[[138 123 130]
 [132 129 137]
 [117 130 111]
 [131 125 126]
 [100 118 126]
 [130 147 114]
 [124 122 139]
 [129 131 124]
 [152 127 127]]
->
[[123 130 138]
 [129 137 132]
 [130 111 117]
 [125 126 131]
 [118 126 100]
 [147 114 130]
 [122 139 124]
 [131 124 129]
 [127 127 152]]

[[118 149 109 147 138 144 111 124]
 [114 144 130 138 107 150 128 107]
 [129 134 113 139 134 137 118 128]]
->
[[111 124 118 149 109 147 138 144]
 [128 107 114 144 130 138 107 150]
 [118 128 129 134 113 139 134 137]]

[[106 128 149 120 126 144 117 145 149 117]
 [134 137 135 124 130 128 134 117 130 112]
 [117 137 129 131 139 132 135 125 107 118]
 [142 128 128 137 148 125 115 112 112 134]
 [117 138 145 123 126 125 112 109 107 111]
 [146 107 130 129 136 134 127 117 136 123]
 [135 116 140 121 136 146 123 116 142 145]]
->
[[149 117 106 128 149 120 126 144 117 145]
 [130 112 134 137 135 124 130 128 134 117]
 [107 118 117 137 129 131 139 132 135 125]
 [112 134 142 128 128 137 148 125 115 112]
 [107 111 117 138 145 123 126 125 112 109]
 [136 123 146 107 130 129 136 134 127 117]
 [142 145 135 116 140 121 136 146 123 116]]

[[127 141 114]
 [139 122 116]
 [134 103 148]
 [109 130 149]
 [130 121 134]
 [118 130 141]
 [151 116 118]
 [148 122 115]]
->
[[141 114 127]
 [122 116 139]
 [103 148 134]
 [130 149 109]
 [121 134 130]
 [130 141 118]
 [116 118 151]
 [122 115 148]]

[[125 130 119 129 135 120 118 143 112 123 134 119 142 120 111]
 [125 124 117 137 124 142 120 138 118 131 118 133 130 120 127]
 [124 135 118 136 138 131 110 136 114 134 124 121 142 120 127]
 [122 143 138 128 121 123 141 124 134 125 137 132 139 121 129]
 [128 130 120 135 138 128 127 127 144 130 148 142  99 129 124]]
->
[[120 111 125 130 119 129 135 120 118 143 112 123 134 119 142]
 [120 127 125 124 117 137 124 142 120 138 118 131 118 133 130]
 [120 127 124 135 118 136 138 131 110 136 114 134 124 121 142]
 [121 129 122 143 138 128 121 123 141 124 134 125 137 132 139]
 [129 124 128 130 120 135 138 128 127 127 144 130 148 142  99]]

[[128 128 127 129 127 128 128 127]
 [128 128 128 129 128 127 128 128]
 [128 128 129 128 129 128 128 128]
 [105 145 124 125 127 148 124 126]
 [127 130 148 124 144 129 110 128]]
->
[[128 127 128 128 127 129 127 128]
 [128 128 128 128 128 129 128 127]
 [128 128 128 128 129 128 129 128]
 [124 126 105 145 124 125 127 148]
 [110 128 127 130 148 124 144 129]]

[[108 138 102 130 137 117 114]
 [130 138 155 106 127 117 114]
 [113 136 134 133 155 131 133]
 [130 148 110 125 125 122 151]
 [134 112 112 134 112 133 133]
 [135 137 124 107 144 126 151]]
->
[[117 114 108 138 102 130 137]
 [117 114 130 138 155 106 127]
 [131 133 113 136 134 133 155]
 [122 151 130 148 110 125 125]
 [133 133 134 112 112 134 112]
 [126 151 135 137 124 107 144]]

[[126 148 122 124 151 110 135 108]
 [108 121 107 151 117 111 148 132]
 [136 110 148 125 152 150 130 130]]
->
[[135 108 126 148 122 124 151 110]
 [148 132 108 121 107 151 117 111]
 [130 130 136 110 148 125 152 150]]

[[127 153 141 119 112 127 157 115 119 144 134 149 135 106 147]
 [116 149 146 108 120 123 156 111 122 147 127 151 134 121 133]
 [138 106 109 146 135 140 110 150 128 112 134 112 116 131 128]
 [120 119 134 115 151 121 125 114 147 130 120 120 135 156 107]]
->
[[106 147 127 153 141 119 112 127 157 115 119 144 134 149 135]
 [121 133 116 149 146 108 120 123 156 111 122 147 127 151 134]
 [131 128 138 106 109 146 135 140 110 150 128 112 134 112 116]
 [156 107 120 119 134 115 151 121 125 114 147 130 120 120 135]]
---
[[117 120 131 109 126 138]
 [124 128 121 121 145 113]
 [103 125 122 130 111 141]]
->
[[120 131 109 126 138 117]
 [128 121 121 145 113 124]
 [125 122 130 111 141 103]]

[[143 110 110]
 [120 130 121]
 [120 134 143]
 [118 134 124]
 [111 146 137]
 [126 126 108]
 [133 122 117]
 [123 135 147]
 [128 132 128]
 [126 127 100]]
->
[[110 110 143]
 [130 121 120]
 [134 143 120]
 [134 124 118]
 [146 137 111]
 [126 108 126]
 [122 117 133]
 [135 147 123]
 [132 128 128]
 [127 100 126]]

[[115 127 128 136 130 115 118 140 114 130 154]
 [129 131 146 125 124 105 112 128 118 131 135]
 [117 132 135 132 125 126 116 136 120 115 152]
 [126 147 141 130 119 124 123 132 121 104 135]
 [127 142 143 127 127 114 125 128 129 106 138]
 [120 137 128 131 139 108 130 134 126 121 150]
 [132 145 138 130 121 117 121 138 111 134 140]
 [118 120 140 129 126 113 114 135 120 124 149]]
->
[[127 128 136 130 115 118 140 114 130 154 115]
 [131 146 125 124 105 112 128 118 131 135 129]
 [132 135 132 125 126 116 136 120 115 152 117]
 [147 141 130 119 124 123 132 121 104 135 126]
 [142 143 127 127 114 125 128 129 106 138 127]
 [137 128 131 139 108 130 134 126 121 150 120]
 [145 138 130 121 117 121 138 111 134 140 132]
 [120 140 129 126 113 114 135 120 124 149 118]]

[[125 134 146 128 132 123]
 [131 117 134 131  99 126]
 [113 123 131 127 117 115]]
->
[[134 146 128 132 123 125]
 [117 134 131  99 126 131]
 [123 131 127 117 115 113]]

[[127 122 126 124 132 125]
 [150 146 116 124 124 139]
 [129 133 127 139 133 129]
 [146 141 113 120 123 142]
 [141 139 118 121 118 138]
 [127 133 130 127 131 131]
 [126 124 133 120 124 128]
 [138 116 135 113 126 124]
 [130 146 113 155 137 136]
 [129 144 114 140 130 141]]
->
[[122 126 124 132 125 127]
 [146 116 124 124 139 150]
 [133 127 139 133 129 129]
 [141 113 120 123 142 146]
 [139 118 121 118 138 141]
 [133 130 127 131 131 127]
 [124 133 120 124 128 126]
 [116 135 113 126 124 138]
 [146 113 155 137 136 130]
 [144 114 140 130 141 129]]

[[149 147 108 125]
 [112 108 142 137]
 [142 113 139 106]
 [129 137 119 131]
 [130 114 142 111]]
->
[[147 108 125 149]
 [108 142 137 112]
 [113 139 106 142]
 [137 119 131 129]
 [114 142 111 130]]
